In the data rows, 128 means zero.
A hidden rule labels the rows of this table. It goes by one to three of the table's principal directions, not those with the most spread.
[156 143 100 113 140 133 142 125 113 118 124 149 141 140  99 148 126 132 114  92 133 141  93 108 114 121 159 112 127  95 132 124 130 151 161 162 150 124 105 110 114 109 142 129 122 154  86 121] l
[116 125  97 125  95 148 108 109 141 122 120 125 147 160 169 101 128 102 157 117 119 125 126 100 129 117 122 151 116 152 110 115 148 134 133 135  99 157 138 154 141 138 139 148 134 125 142 137] l
[ 99 106  83 131  82 168  71  78 109 177 142 138 169 153 178 104 136 129 164  45 105 129  77 105 120  93 169 118 135 135 100 133 141  85 180 151 108 163 115 162 159 133 170 146  99 132 119 143] y
[152 142  86 103 125 121 181  92 164 122  94 108 145 164 165 122 127  94 136 101 150 121 104 124 138  76 121 140 118  99 127 106 138 146 144 137 120 124 115 131 116 153  99 158 133 182 132  96] l
[ 46 115 116 113  64 196  63 122 101 157 105 133 125 106 186 109 153 101 148  88  70 138  65 115 132  73 117 145 143 197 108 129 138 103 113 126 103 170 103 135 151 139 166 140 158 125 122 128] s
[ 89 126 128 139 105 113 126  86 170 122 119 110 147 125 160 124 140 105 130 151 151 125 135 111 133 100 123 124 111 122 124 137 131 113 116 125 128 150 145 120 148 163  94 154 150 117 134 126] l
[139 108 132  89 138 135 132  98 143 133 156 133 144 150 137 118 114 121 138  94 112 115 139  97 122 122 109 164 138  95 112  95 136  94 108 117 141  96 137  98 120 120 101 129 143 162 115 122] l
[110 160 131 141 161 120 130 173  79 145 149 120 100 114 102 144 115 152 114 155 146 113 129 143 138 113 131 114 156  92 125 122 132 128 107 122 145 116 119 122 101 116 125 100 112 163 150 121] l
[160 124 140 121 131 121 151 128 140 107 126 151 126 132  91 149 138 144 105 117 115 154 136 136 103 171 150 122 112 141 147 140 104 159 141 132 154 112 137 115 130 125 125 133 109  88  95 127] l
[154 144 112  84 135 110 186 111 140  89 116 125 131 118 132 135 135 134 110 144 142 106 130  97 110 116 111 151 137  89 117 127 126 160  98 130 136 108 128  97  78 132  56 146 149 170 144 122] s
[ 91 123 120 156  94 156  75 120 117 160 123 132 141 110 153 122 144 125 139 109 130 127 109 129 132 101 156  97 126 164 126 134 134 120 157 158 120 181 111 156 154 137 180 129 126 116 111 117] y
[135 132 115 112 115 148 104  96 135 127 153 144 154 136 136 112 142 131 148 103 142 112 114  83 108 128 143 126 127 106 108 112 147 103 152 145 112 136 123 146 110 127 132 133 148 149 109 144] l
[137 132 171 121 146 134 135 170 137 130 116 118  90 117 121 128 137 135 113 150 114 134 153 172 144 149  98 149 115 169 141 122 111 144 100  99 138 116 128 121 133 139 128 122 136 113 130 113] l
[122 117 140 107 100 128 147 101 119 135  91 138 120 103 133 124 142 137 122 137 132 129 112 147 136 122 107 151 154 167 147 138 142 129 124 104 118 143 119 135 111 159 115 117 126 108 162 136] y
[145 126 141 132 122  83 184  66 153 110 119 137 140 116 109 164 144 118 112 103 151 153  99 135  98 115 161 110 146  72 150 146  98 123 137 137 159  91 161 112 120 146  84 138  89  92 104 107] y
[167 125 146 120 148 107 172 137 120 122 114 131 107 134  93 129 119 147 115 155 148 131 141 168 133 164 116 138 141 128 155 125 130 141 128 102 128 101 136 134 111 137 122 107 108 114 158 139] y
[ 83 155 124 155  98 181  54 146 113 137 139 120 127 100 172 105 141 113 140 119 134 111 118  95 117 104 147 108 110 155  92 135 132 124 137 175  95 176 103 157 141 109 156 145 167 153 108 117] s
[ 72 175 128 159 112 164  55 162 146 105 145 124 137  99 150 128 158 118 120 136 141 123 108  92 124 104 139  92  90 133  95 134 131 133 114 175 124 172 118 126 121 130 139 153 187 143  66 124] s
[120  97 132 101 120 163 101 138 101 151 130 139 128 118 147 112 106 140 148  95  64 136 112 124 151 143 118 171 135 173 104 127 125  95 121 106 129 129 107 107 154 117 161 122 140 105 144 146] l
[123 138 130 124 142 125 123 125 125 140 118 120 122 117 112 133 151 154 113 162 183 115 112 137 147 108 110 115 137  98 148 136 153 122 135 121 130 148 111 123 110 158 122 117 143 163 137 145] y
[ 71 140 125 173  94 134  71 102 144 108 167 123 157  97 158 120 134 120 136 149 163 109 136  69 111 110 144 102 127  96  94 146 140 102 108 171 109 159 156 135 120 128 106 143 157 125 120 137] y
[155 126 121 124 157 107 134 105 127 158 161 120 143 171 122 114 111 153 146 143 164 115 160 114 148 143 143 146 122  80 119 115 149 100 155 113 141 138 138 138 152 141 138 113  99 133 167 153] l
[137  96  84 106 122 133 149 111 121 150 107 134 146 149 126 145 126 115 137  74  99 142  87 149 142  90 119 117 148 125 150 127 135 125 154 121 131 122 104 123 132 124 151 126 107 154 119 118] y
[173 124 122 111 144 119 144 129 130 114 128 141 135 157  94 129 124 141 134 127 143 134 136 140 138 167 112 144 127 119 142 120 144 136 145 113 129 123 140 136 117 130 136 117 114 116 132 154] l
[120 167 165 145 156 115 137 171 145  88 147 113  95 101 109 130 124 135 104 227 169 106 187 104 123 156 114 133 110 115 123 118 127 156  76 129 134 122 140 113 102 131  89 120 176 137 147 119] s
[117 146 102 160  92 124 126  82 174 107 108 115 165 119 162 119 142 100 136 127 192 117 108 120 129  99 142  82 106 115 126 143 143 127 162 170  93 162 126 160 118 156 111 164 155 140 113 121] l
[185 146 122 116 176 105 163 153  98 123 137 126 107 169  94 120  97 160 132 159 157 109 164 130 131 173 129 162 140  98 131  98 138 154 131 110 137 101 138 135 103 125 113 113  94 146 176 140] s
[107 114  44 109  66 166 101  63 128 134 113 138 187 131 189 129 150 104 166  30 106 123  54  78 113  60 150 115 139 122  99 143 135 120 172 171 104 168 104 144 122 130 127 178 127 160 102 122] s
[117  83 110 110 117 139  96 102 144 148 154 122 155 169 157 103 112 129 157 128 102 122 171  92 149 135  99 177 120 136 112 121 153 101 117 103 125 154 147 119 169 133 137 129 126 121 164 156] y
[144 158  71  96  88 105 208  35 188  96  87 121 178 142 169 131 155 107 121  87 192 114  77 127 120  66 124 113 127  78 127 136 149 142 153 144 110 132 128 143  64 187  36 181 131 179 128 114] s
[ 96 156 178 145  98 154  96 151 128 118  91 115  93  72 163  99 166 128 111 181 157 107 129 143 117 129 124 123 113 195 120 131 116 153 101 147 104 165 123 150 123 158 126 144 178 113 129 116] s
[112 195 198 164 150 153  85 189  81 122 149 144  84  64  84 130 134 149  93 168 168 122 127 123  98 166 187  85 113 137 112 122 108 135 132 177 145 134 103 131 119  98 161 106 168 119  79 113] s
[126 118 141 130 102 119 120  82 123 125 117 152 139 133 127 127 140 109 123  88 111 144 112 101  74 130 168 122 135 138 134 127 111 131 146 153 135 117 146 130 139 115 120 139 103  99  87 120] s
[143 146 158 135 161 117 112 143  84 143 169 141 113 147  81 118 100 156 130 155 150 126 168 116 124 185 151 146 132 108 119 115 141 106 141 114 143 123 141 136 141 105 144  93 101 106 152 160] s
[107 139 141 172 147 135  75 186 103 141 151 106 103 138 154 104 108 109 149 143 105 109 158 118 121 126 138 125 121 140 101 101 112 130 104 148 113 124 142 148 152  90 162 124 123 139 127 109] s
[133 131 113  93 124 142 134 101 207  98 139 105 170 129 176 119 148 125 130  87 133 116 112 127 150 113  83 134  82  93  89 148 121  93 110 119 122 118 131  95 113 158  57 191 189 165  93 142] s
[113 111  77 124  98 129 111  78 157 124 160 118 179 155 174 106 122 130 159 129 146  98 157  76 134 114 114 143 125 100  97 133 161 109 126 132 103 161 151 144 123 143  96 150 132 148 168 155] l
[113 107  98 136 104 127 135 120 157 127 113 111 138 146 157 121 138 104 138 143 125 117 153 137 127 105 111 113 120 154 142 124 131 155 121 129 108 147 139 150 138 141 127 145 128 139 142 112] l
[ 98 141 137 141 117 145 105 163 137 100 140 126 115 103 128 130 144 120 114 165 121 116 154 109 102 136 124 103 111 151 121 131 116 156  96 146 120 136 132 127 117 111 119 138 169 134 106 119] l
[ 93 138 137 136 110 169  71 145  81 146 130 143 116 109 128 125 128 111 135 100 103 137 103 105 113 117 151 125 136 158 115 124 127 119 140 154 124 150 104 133 150  93 173 119 138 126  99 119] s
[ 85 151 157 142 118 140  99 160 125 112 138 135 116  72 105 145 147 132 104 172 129 127 154 120 117 145 130  94 108 166 128 153 119 139 113 134 135 159 113 119 130 113 125 125 174 108 105 129] s
[ 81 122 100 130  81 156 101  76 162 130 131 124 164 132 182 118 135  78 153  79 126 124  95  94 124  66 121 122 131 120 111 112 147  95 126 151 104 142 129 137 125 141 117 154 158 158 100 104] l
[156 119 164 117 167  94 160 154  84 141 124 143  92 135  68 141 108 155 110 155 109 147 145 157 130 171 127 153 155 133 157 126 122 133 121  86 156  93 135 112 132 113 139  81  84  92 157 146] s
[145 145 140 120 112 136 162 121 116 137 115 134 107 127 127 124 144 140 115 127 140 135 128 163 110 141 155 130 130 152 137 131 115 155 143 127 129 129 130 160 127 144 133 124  95 106 147 114] y
[128 155 137 127 137 130 121 157 109 103 111 131 114  96 113 127 136 143 118 157 153 109 109 126 127 138 115 118 135 130 125 129 134 141 117 135 116 130 113 124  84 129 111 130 164 146 125 142] s
[128  65  77 118 106 128 118 118 121 150 124 124 148 187 165 103 116 114 168 110  56 129 149 113 122 129 128 150 129 169 124 119 125 139 134 110 111 139 147 147 180 115 168 138  88 106 165 147] l
[187 110 156  88 144  95 213  98 121 129  96 153 118 121  79 149 120 146 106  97 124 157  92 190 134 155 121 143 161 120 168 136 120 114 146  86 147  70 123 110 102 141 109 102  92  98 136 135] y
[136 158 130 128 151 129 141 135 137  96 136 138 124 102  90 158 136 119 117 142 164 128  97  94 116 117 140 103 132  71 135 115 129 131 130 155 141 108 110 103  91 121 118 124 172 161  85 111] y
[ 78 158 154 177  96 155  73 127  94 134 121 151 115  91 108 138 142 102 122 134 152 153  88 105 101 117 193  87 132 151 136 125 127 129 158 183 133 167 117 148 154 119 193 112 137  85  80 108] s
[136 142 116 131 140 142 107 166 113 133 144 136 124 153 109 123 127 140 133 137 119 136 135 129 138 150 135 126 109 140 123 122 142 140 146 126 126 148 120 147 140 116 175 112 121 122 127 150] s
[122  77  66 110 108 130 126  78 159 136 143 126 184 162 157 124 116 113 163  99 113 122 122  95 151  96 106 135 135  98 121 125 157  97 136 123 118 142 134 120 140 136 135 138 134 148 143 145] y
[102 147 136 160 120 138 107 148 112 140 150 114 110 124 143 105 115 135 129 184 148 108 182 113 119 145 156 123 114 150 111 126 130 144 122 142 116 157 132 158 150 123 140 122 128 122 170 122] s
[168  61  95 104 163  89 155 123 160 137 158 109 155 196 136 103  81 147 169 166  97 115 196 122 184 164  64 189 126 108 126 117 162  94 108  54 114 110 157 118 149 136 126 106 111 123 219 186] l
[139 106  92 141 124  70 178  50 162 136 155 129 172 200 111 140 111 107 135 118 160 138 163 118 108 119 160 105 133  61 152 118 141 118 158 125 147 113 180 143 150 137 106 127  59 117 140 127] y
[165  79 156 104 136 101 185 123 145 116 110 136 121 119 113 154 119 141 114  85  55 171 123 189 132 169 110 155 133 153 145 162  73 122 106  80 159  64 153  85 146 128  99 138  87  54 125 130] s
[117 159 115 117 110 153 128 147 137  99  97 125 130  94 158 133 150 117 114  99 121 118  82 133 119  97 124 107 114 147 108 131 110 158 114 161 123 133 104 116  91 132 103 169 171 161  81 101] s
[137  77 102 123 117 120 133  72 150 157 154 128 164 176 142 116 108 131 162 112 123 134 146 116 147 133 132 152 135 106 130 118 147  88 147 105 131 131 155 137 167 150 148 121  93 103 166 148] y
Which label does each new row get?
[145 107 135 111 159 113 138 145 120 135 131 135 130 132  84 130 107 133 126 144 129 129 133 153 162 145  78 125 143 119 153 128 164  94 133  88 114 111 108 117 114 107 142  87 149 150 140 165] ~ s
[143 102  82 118 120 118 152 127 143 106 113 124 144 146 150 136 119 109 137 107  77 134 130 106 117 115 119 138 125 135 126 138 113 164 120 135 120 116 130 115 128 106 113 151 117 137 131 118] ~ l
[186  85 117 104 145  91 188  98 117 141 111 138 123 147 103 155 122 161 134 123 108 155 126 142 141 145 134 177 162 109 160 142 113 145 141  93 163 107 146 112 142 149 132 107  49  76 182 135] ~ y
[ 74 101 133 152 132 105 131 167 109 130 134 108 100 109 119 146 113 111 122 199  98 121 176 135 131 111  99 118 156 143 148 131 118 144  64 105 135 123 150 109 144 106 126 103 126 121 170 113] ~ y
[163 115  98  98 140 106 171 131 153 113 110 113 135 163 153 123 124 131 128 114  96 120 144 136 131 124  95 157 119 129 125 128 119 160 109 105 124 104 136 117 109 133  80 154 110 154 147 128] ~ s
[129 124 122 129 144 119 148 141 134 143 142 108 126 134 146 134 107 144 120 114 104 127 158 154 145 126 124 136 116 126 114 145 106 128 114 111 147 112 128 111 142 126  98 142 103 136 148 113] ~ s
[147 113 115 129 135  98 156  84 155 131 126 129 148 158 107 139 122  95 140 127 165 132 134 123 134 106 117 118 142  86 162 106 156 113 153 124 125 121 138 139 127 132 132 109 117 145 125 118] ~ y
[134 135 122 133 170 106 151 152 103 129 164 135 118 141  72 163 102 136 118 137 122 139 140 120 121 137 150 112 143  73 138 119 119 126 125 122 165  90 130 101 126  96 131 102 104 138 122 121] ~ s
[132 129 124 104 117 123 168  95 170 112  85 123 149 115 158 143 131 105 113  57 104 152  64 156 140  93 117 128 113 127 124 146 103 113 129 125 140  97 110  87 117 152  77 174 146 133  82 106] ~ l
[131  99 145 157 162 116 106 169 115 167 171 108 106 173 120 106 102 144 145 177 113 123 202 149 145 166 128 138 119 134 132 113 127 115 118  97 129 124 157 150 186 113 181  93  89 105 177 145] ~ l
[162 150 121  70 143 147 156 159 114 102  91 142 120  93 111 140 144 158 105 106 121 113  83 150 142 131  85 138 135 145 128 132 132 152 122 116 128 117  77  99  55 133  91 140 173 177 108 136] ~ y
[107 123 131 156 117 152  76 166 100 148 139 124 111 136 153 107 125 119 143 118  84 123 153 124 106 137 151 122 118 182 112 120 108 144 127 145 113 142 131 158 162  95 170 131 111 116 121 115] ~ y
[198 110  74  68 125  78 253  57 125  94  51 167 162 123  71 185 126 113 107  69 140 160  32 147 128  92 121 116 183  78 187 141 142 156 175 129 147  91  98  92  63 135  96 120 102 144 112 122] ~ l
[134 169 126 127 156 128 144 194  99 110 104 117  99 103 119 132 115 154 104 160 128 118 121 149 146 141 120 127 116 147 116 141 119 166 113 125 130 126  93 112  99 123 109 136 149 150 144 131] ~ l
[109  74 125 145 111 107 112  96 147 150 151 115 149 139 171 111 119 144 154 130 100 122 152 127 143 126 114 153 144 128 117 141 127  88 101  99 120 124 172 132 150 152 119 126  92  88 178 151] ~ y
[ 97 131 121 174 111 142  88 143 124 143 122 127 117 135 129 135 147 107 134 146 131 153 111 120 124 104 163 101 121 144 147 127 130 148 149 158 124 165 129 157 167 133 201 114 112 101 111 113] ~ y
[ 85 155 112 173 120 153  59 157  99 141 137 120 125 140 151 106 124 107 137 131 142 107 123  94 107 100 165  90 118 134 108 103 137 141 139 184 110 159 118 155 141 104 168 136 140 166  98 110] ~ s
[137 117 117 141 133 111 136 111 156 135 130 113 142 149 135 119 122 124 135 139 152 119 151 136 138 128 120 114 115 117 139 131 139 118 146 120 112 130 130 144 136 139 118 134 125 142 142 134] ~ s
[133 126 110 142 119 122 109  98 122 128 145 149 151 160 117 121 126 119 137 104 131 135 119  86  90 135 172 109 127 106 126 120 138 123 165 157 121 127 138 147 135 108 146 126 105 124 101 142] ~ s
[111 121 127 109 121 147  98 153  99 148 133 117 118 135 169  93 123 146 141 123  89 106 141 136 142 126  90 171 139 164  97 127 140 119  94 101 105 139 132 138 123 124 123 126 122 143 170 152] ~ y
[146 127  93 113 146 102 169 125 149 114 126 123 142 162 113 145 127 131 116 136 132 139 124 131 141 115 113 127 122  87 141 136 140 145 127 114 140 118 133 110 118 136 110 128 114 148 135 142] ~ l
[164 130 118 123 147 109 146 121 141 113 141 144 145 159  98 141 117 136 119 109 132 145 130 121 126 147 137 130 121  94 135 123 136 135 143 134 147 111 140 115 118 120 127 120 106 124 104 137] ~ s
[138  76  95 120 130 128 127 147 127 150 116 115 126 161 138 133 129 138 152 127  84 139 141 161 164 127  91 153 136 156 148 135 126 142 121  89 129 140 141 132 161 141 163 124  87 106 169 140] ~ y
[106  84 124 118 113 143  85 161 104 143 138 121 122 119 160  97 127 151 156 163  76 106 157 129 156 142  72 168 147 181 110 138 146 115  85  88  93 155 140 142 135 122 154 107 134 110 195 174] ~ l
[122 158 161 152 111 160  77 137 126 129 126 135 117 142 138  98 143 117 128 110 150 131 125 136 104 152 156 120 101 166 118 105 125 134 146 159 116 145 141 165 143 134 157 142 131 109  82 120] ~ l
[129 117 118 115 121 130 123 101 106 142 134 138 146 129 134 117 112 140 148 112 130 118 113 112 138 130 134 146 150 119 114 120 144  97 139 121 127 133 126 127 123 134 131 121 122 123 152 147] ~ l
[183 103 138 102 145  88 197  85 148 127 135 131 139 151 109 137 108 152 124 116 129 142 159 152 133 172 131 160 128 102 137 143 111 116 138  90 156  91 154 111 141 143  86 130  81  88 164 141] ~ l
[ 69 151 140 169  95 157  77 122 117 133 135 137 124 106 136 134 141  80 120 106 130 139 107  95  82  88 176  81 126 137 125 120 119 130 137 189 124 146 122 142 147  97 157 131 144 135  62  84] ~ y
